The rows of X fall into 3 groups, and each row is roughly a mix of its group's hidden directions; one row fits no group.
X, 99 rows:
[[ 31.2 -14.8  32.3 -38.8 -16.1  -2.2  23.5  14.1 -21.7  13.5]
 [  7.8  18.2 -40.5  29.7 -39.6   8.6 -21.5  -0.1  16.7 -10.6]
 [ 23.3  10.1  38.4  35.1  15.1  -2.4  40.8  -5.3   0.5 -11.9]
 [ 17.3  33.9  31.7  31.9   8.2 -11.0  -4.9 -40.4  10.1   0.2]
 [-11.0  12.6 -10.1  58.9  -3.1  20.0 -21.2 -18.0  12.1 -15.2]
 [-51.0  -3.9   7.0  -2.6   7.1   4.2  26.5  18.1  17.9  36.5]
 [-43.4 -25.3 -31.3  -2.6  -8.6  -8.9  -8.8  33.5 -23.3  -3.8]
 [ 23.3  36.0  38.6  23.5   8.9  24.8  22.6 -10.6   9.3 -11.2]
 [ -4.8   2.1 -30.3  50.1 -12.5   2.4 -30.0  -9.8  28.2  -3.1]
 [-10.0   6.6 -40.9  30.5 -11.4  15.7 -27.3 -22.7  29.1 -13.6]
 [-13.7  14.5 -30.8 -14.6 -21.4  21.1 -54.1   4.5  -3.6  -0.1]
 [  7.0 -27.8  21.4  21.1 -15.8  22.2   5.5  41.7  29.5  17.6]
 [ 49.1  14.1  -6.7  23.1  -0.8   3.3 -28.1 -22.5 -16.9 -25.3]
 [-12.0 -20.3 -47.1 -26.6  -1.9 -16.8 -35.9   9.2   3.9  16.1]
 [-37.8  27.9 -14.8 -26.0  -4.5  21.1 -32.4 -22.9  -9.1 -13.9]
 [ -1.3 -17.2   0.5  14.1  40.4 -14.2  51.8  19.5   0.6  -4.9]
 [ 26.6  29.7  31.5  23.1  -8.8  -3.1 -13.3 -43.8   9.3  -5.9]
 [-20.3 -31.8 -29.7 -15.2  -8.7 -19.0  -6.5  43.1  -6.8  22.3]
 [ 22.8   0.9  32.0 -39.9 -20.5   3.7  24.8  12.6 -29.0  15.3]
 [ 47.3  12.8  13.6  47.0  15.9  -2.5  12.1  -1.6   6.8 -12.9]
 [ -1.5 -13.4  32.2   4.5 -15.2  34.5  10.1  29.8  42.0  -1.3]
 [ 15.4 -10.7   2.8 -23.2 -42.3  -4.7 -41.9 -11.8  -2.0  28.4]
 [ 41.2  23.5  31.8  31.9   1.1  30.3   7.2  -6.5  -5.3  -9.9]
 [ 13.7 -19.1  42.0   2.9 -10.6  20.2  24.9  28.5  27.5  19.7]
 [-20.2   8.2 -38.9  -9.7 -28.2  22.3 -35.4   1.6 -18.3  21.2]
 [-34.2 -17.6 -26.2 -43.3 -11.0  13.4 -18.5  19.2 -12.3  14.4]
 [-39.3  10.0 -32.7  15.0  42.2  -9.6  -6.6  -6.8  21.9   6.2]
 [ 24.3  -4.1 -27.7  -1.7 -25.2 -18.3 -32.8  32.3  24.1  19.4]
 [ -7.3 -14.0 -32.0  34.9 -15.5  21.0 -16.2 -21.7  38.6  -4.6]
 [  8.8 -15.7  43.1  -3.1  -3.6  10.4  30.1  38.7  17.9  19.5]
 [-40.8 -30.7 -34.5  -5.7  -3.5 -20.0 -11.1  24.0 -21.8   1.4]
 [ 24.4 -50.9  21.1  16.5  12.1   3.5  18.0  23.0  16.0  15.8]
 [  1.9   3.6  24.5 -59.6  10.9  -2.7  12.1  19.3 -19.7  14.7]
 [ 35.4  12.4  -2.0  12.8 -18.9  -8.1 -46.3  -0.1 -11.0 -33.9]
 [ 13.1 -28.8  20.1 -33.7  32.8   0.0  35.1   9.5  13.8 -16.9]
 [ -1.7 -21.4   1.2   3.8  44.5  -3.2  51.7  -3.1  -6.2 -15.1]
 [  9.3   1.4  33.3 -49.4  12.6   8.9  20.4   0.7 -30.7 -13.5]
 [ 27.6  -2.4  39.7   1.2 -24.2 -26.4  -0.4  30.2 -29.6  -0.9]
 [ -6.6 -19.4   7.2   6.5  46.1  -9.0  50.5   0.6 -12.0  -1.8]
 [-31.5   4.4  11.7  23.6  18.1 -19.9  45.8  28.3   4.0  -8.7]
 [  4.2 -13.8  45.5  12.4  -2.7   5.1  24.2  41.7  18.4  17.1]
 [-20.7 -15.1 -20.2 -11.5  -0.9  -7.0   8.7  59.4   3.7  23.6]
 [-43.9  38.5 -12.9 -18.0   1.2   3.9 -29.0  -7.7 -21.6 -11.7]
 [  7.8   4.1  35.1  28.3  21.8   5.5  50.2  13.8  -8.3  -5.1]
 [-29.4  28.0 -41.4  -5.4 -17.9  13.1 -36.0  -2.3 -11.0 -10.6]
 [ 19.0 -19.4  23.9  -1.3 -18.5  29.3  22.3  27.1  40.7   3.4]
 [-20.2  35.1  -0.2  -0.2  21.8 -39.7  -6.0 -21.1   3.3 -35.1]
 [ 26.8  -5.1  -4.4  25.5  33.5  14.9  37.7   3.8  -0.8 -35.0]
 [-12.6  23.1 -35.7 -13.0  17.5 -25.6 -13.4 -27.0 -31.4 -20.6]
 [ 27.2  -7.8  33.7 -13.7  -2.1 -33.6  15.2  29.1 -28.8  15.8]
 [-11.7  44.6  -4.9  14.5 -13.6  19.3 -46.6  13.7   2.1  11.4]
 [ 19.1  -0.7  -1.6   8.7  34.8  30.2  42.0  28.5  -0.4 -16.7]
 [  3.4   0.6 -53.0   4.2 -28.6  15.9 -33.0 -18.5  -6.7   6.1]
 [  0.9  27.3  30.5 -10.8  -5.5   7.8 -12.6 -57.8   5.1   0.6]
 [  7.1 -22.8  -0.2   4.4  31.2 -18.4  55.6   9.1  10.9 -14.7]
 [  5.0   2.5  45.3 -41.7  -5.7   0.0  11.3  23.7 -29.4  -2.0]
 [ -4.1  -6.8 -33.1  35.3 -11.9  22.0 -20.4 -20.6  38.7   7.1]
 [-19.5  28.7 -36.8  17.5 -28.7  10.6 -38.5  -8.3  -2.2  -7.8]
 [ 19.0 -22.9  30.4  16.8 -14.6  30.4   0.3 -16.8  43.6   0.6]
 [-24.6   9.1 -15.9  -2.8 -30.6  -7.7 -54.7 -20.9  -6.7  -1.8]
 [ -7.4  13.4   0.8  16.0  21.3  34.0 -16.3 -33.0  -3.3 -44.2]
 [-14.3  18.0 -35.3 -30.1  11.3 -13.2 -15.0 -28.3 -37.2  -5.2]
 [-17.8  24.0 -39.1  12.0   3.1  15.3 -34.6 -21.6  18.4 -24.5]
 [ 19.3 -19.4  33.7  -2.0 -11.9  18.5  30.1  30.7  32.8  10.8]
 [  1.5  -3.6  17.7 -53.8   4.2   1.8  34.0  -2.7 -28.2 -14.8]
 [ -3.8   1.3 -30.3  45.9 -13.0  21.3 -18.8 -22.1  29.8   4.7]
 [ 22.1  32.7  -2.4  30.5 -18.3 -12.7 -41.4   6.3 -17.6 -19.0]
 [ 18.8  34.1  44.1  19.7  -7.9  22.7  -6.7 -29.7  -7.9   2.1]
 [ 28.1 -14.7  34.3 -22.9 -38.7   7.8  21.0  15.5 -15.8  15.0]
 [-26.1  19.8  -6.9 -18.8 -18.4  17.1 -49.2 -26.5 -12.4   6.2]
 [-17.6  31.4 -12.2   1.7  21.7 -40.5   9.8  24.9 -26.2 -21.3]
 [ 10.8   7.0  39.9   3.9   4.1 -31.2  10.8  34.0 -31.5  19.7]
 [ 31.0 -19.3  13.9 -13.8  17.1 -17.0  47.4  24.7  12.3 -10.5]
 [ 39.4 -17.6  18.8 -40.2 -24.9 -10.7  15.3   9.9 -21.9  -6.3]
 [ -1.5   6.6  42.1 -39.6   9.0  -9.1  12.0  27.8 -29.9   7.2]
 [-19.7  25.1 -23.1 -16.9  26.1 -26.8  -9.0 -21.0 -34.2 -22.2]
 [ 16.6 -46.3  -4.0  -9.6 -14.9  38.6  -9.5  -3.3  14.3  29.6]
 [-14.8   4.7 -21.6 -16.8 -35.2   3.1 -43.4  29.3   3.2  20.6]
 [ -3.3 -19.4  11.7   6.1  36.1  -7.1  58.0   5.7  -5.5  -8.8]
 [ 40.5  29.7  36.1  32.6  -8.8   1.6   4.3 -11.6  16.9  -2.8]
 [ 51.7  22.5  11.9 -17.2  -8.1   6.0 -24.4  -5.3 -30.3 -12.3]
 [ 19.5  -2.5 -15.7  26.5  -9.9  39.5 -32.9 -25.4  26.4   0.7]
 [ -3.3 -30.2 -22.6   0.3 -20.4   7.8  14.8  53.1  -7.3 -20.4]
 [-19.4 -35.9 -41.3 -21.2   2.1 -17.1   0.3  35.9  -0.9   3.3]
 [ 10.3  -8.2  29.8  40.9 -14.2   4.7  12.5  34.8  32.8   4.0]
 [-12.2  27.3 -52.7   2.5 -17.6   0.0 -29.3 -11.6 -10.5 -18.0]
 [-37.2 -17.4 -21.8 -12.1  24.0   1.6  19.8   0.6  33.0  32.5]
 [ -9.0  11.8 -34.0  -8.6  13.8 -20.9 -21.7 -39.1 -36.4  -4.9]
 [ 26.1  28.2 -18.9  11.3  -8.6  -1.4 -27.7 -20.6 -20.3 -42.1]
 [ 36.0  15.3  -2.1  28.3 -26.4  14.0 -22.7 -19.8 -15.9 -32.1]
 [-50.8  19.8 -35.5  18.0  18.9  -3.3  -5.0  -8.2  18.0  -8.4]
 [ 29.5 -39.1  39.6   2.6  10.8   5.4  26.1  -3.8  17.7  16.9]
 [ -0.2   3.1 -62.8   4.1 -21.7   0.2 -22.9  15.4 -14.2   3.5]
 [ 33.5  31.9   1.5  34.4   1.1   9.9 -38.5 -12.2 -16.0 -10.2]
 [ 36.5 -14.7  37.4  27.4  -2.9  -7.9  27.9  -9.9  27.7   1.6]
 [-27.0  12.3 -34.4  12.2   2.2  30.5 -14.1 -32.1  23.3 -22.3]
 [ 30.6  31.6   4.8  19.5   4.8 -17.5 -35.6   2.2 -30.4 -23.6]
 [ -5.0  25.4 -20.9 -15.0  19.6 -30.8  -3.1 -37.1 -32.6 -17.4]
 [-13.5 -35.2 -20.7 -38.0  -8.7 -10.3  -2.4  31.2  -3.8  30.9]]

One row of each group comes first, with its name. Which group is each row after those in?
[ 16.4 -18.0  57.9   3.1   1.3   9.3  23.1  -4.4  19.0  21.6] : <2>
[-40.4 -12.2 -44.2  -8.7  -5.6   3.2 -26.1  13.3 -16.1 -21.1] : <85>
[-11.8 -16.5  21.3  11.8 -32.6 -35.7  28.8  33.0 -11.2   5.7] : <35>

[  5.2 -24.7  40.0  -2.9  -1.0  16.2  23.6  38.8  19.1  22.0] : <2>
[ 27.4 -24.0  16.0 -29.4  24.1 -15.8  44.7  10.5  -3.6   4.1] : <2>
[-13.0  18.7  32.8  13.4  20.8  38.0  -4.2 -18.9 -19.8 -31.7] : <35>
[ 31.0  33.0  44.0  24.8   0.9  12.7   0.5 -23.2   3.5  10.0] : <85>
[  4.1  -2.4  12.3 -37.7  -3.0 -43.1  20.3  27.7 -27.5  -5.0] : <35>
[ -7.5  19.5  17.8  -0.5 -42.9   1.0 -46.6 -17.0  -6.6  17.9] : <85>
[-34.9  -9.7  -0.7 -32.0  18.4  12.2  35.9   3.5  13.6  33.3] : <35>
[  0.2  25.5  -4.6  25.3 -30.2  -0.8 -55.6  -8.5  -6.2  -0.1] : <85>
[ 32.4 -45.1   5.2  -4.9  11.8   9.4  27.3  17.4  29.9 -10.5] : <2>
